In the rows, zero is written as 128.
One turn moves each row of this set onto another row. After a few examples, where does it send each row asked below?
norov: [149 127 143 107 125 113 111 113 140 135 152 170 109 108 119 119 123 122
 109 115 113 150 147 145 123]
kezu: [156 146 137 108 143 124 136 115 151 113 147 151 129 117 115 110 107 119
 110 120 102 140 132 161 117]
lanun: [ 86 114 113 127 114 104 127 134 102 165 104 153 114 119 132 119 131 114
 147 144 114 126 145 142 147]
rud: [132 131 118 111 159 140 136 128 104 150 104 180 129 119 141 108 107 122
 129 139 121 163 128 164 120]
Bufad: [122  83 138 142 142  97 131 132 109 161 127 119 133 127 158 127 117 124
 119 130  95 135 124 141 153]
zalug: [102 119 114 146 121 100 118 148  91 149 101 124 119 136 134 126 141 114
 152 150 107 132 116 142 158]
savu: [128  93 141 147 143 108 132 133 122 158 121 110 139 124 168 123 112 136
 132 122 106 123 119 134 154]
vege: [111 133 152 127 157 121  91 134  92 102 148 105  98 122  96 120 111 132
 128 128 140 129 110 154 150]
buda: [166 129 128 140 123 123  92 134 151 114 141 124 125 124 131 108 136 129
 155 138 122 161 109 137 136]
badu: [150 130 134 134 153 131 105 142  88 150 103 159 121 131 156 123 131 132
 135 129 131 167 106 143 140]
Gedu: [110 140 156 122 155 135 100 128 109 105 144 108 104 110 105 112  99 145
 137 116 153 112 117 149 146]
nezeg: [123 120 139 124 131 127 120 127 123  91 150 156  90 122  86 128 135 133
 118 144 143 118 130 134 160]
Gavok: [142 143 121 121 163 152 138 133 117 141  98 163 140 121 152 102 102 135
 145 132 130 151 116 159 123]
mimed: [121 125 132 121 137 132 132 126 129  84 149 155  97 123  81 122 126 129
 119 150 137 116 131 143 155]
Met: [111  87 121 133 145 113 151 125 134 157 122 124 146 117 154 107  98 125
 136 139  98 128 137 152 140]
Vizuv: [107 151 131 130 141 122 158 137 113 140  95 127 137 127 141 121 109 129
 137 118 111  89 122 149 146]
zala: [ 89 119 128 111 146 131 100 123 112 113 147 127 100 105  88  99  99 128
 148 147 145 137 137 162 136]
Nin: [116 143 126 148 137 111 137 150 100 133  95 109 133 142 140 126 128 122
 145 134 105 108 101 146 157]
Vor: [138 124 126 120 152 126 115 134  86 156 108 179 118 125 144 120 124 121
 123 137 121 173 122 155 130]
Rogo: [127 126 130 132 132 139 121 132 139  81 144 140 102 123  92 117 132 140
 142 151 149 115 121 133 161]
ver: [167 147 126 128 142 131 123 128 157  99 140 123 139 127 123 104 115 124
 139 134 107 146 108 156 125]
Tiro: [124 128 126 126 138 139 133 129 138  77 146 145 105 123  84 116 124 133
 133 154 141 115 124 143 155]
zabiz: [112  81 125 133 143 100 142 127 118 161 127 128 136 123 149 118 107 117
 121 141  90 139 135 151 144]
guv: [155 118 138 126 113 112  83 124 139 137 149 152 107 113 129 118 141 128
 136 126 126 164 132 130 136]
rato: [ 97 131 141 113 149 141 106 121 122 112 144 122 106 101  99  99  93 143
 150 128 157 117 135 153 138]
zuz: [ 89 134 122 117 127 116 152 127 115 159 101 154 125 112 135 117 111 124
 138 125 116 100 149 147 140]
rikel: [122  93 131 141 144 118 145 129 137 156 118 113 148 118 166 110 101 136
 142 128 108 119 127 140 146]
nid: [ 98 119 135 120 150 118  92 131  94 107 151 117  96 118  85 112 110 120
 134 148 134 145 122 162 143]
Zud: [153 142 131 135 159 147 120 141 106 141  97 150 135 128 161 111 117 141
 148 126 137 154 101 146 135]
vone: [126 121 138 131 128 132 114 131 129  88 147 146  92 122  93 125 139 140
 133 144 151 117 124 127 165]

zabiz -> Met
zalug -> lanun
And these:
ver -> buda
nezeg -> mimed
Gedu -> vege
rud -> Gavok

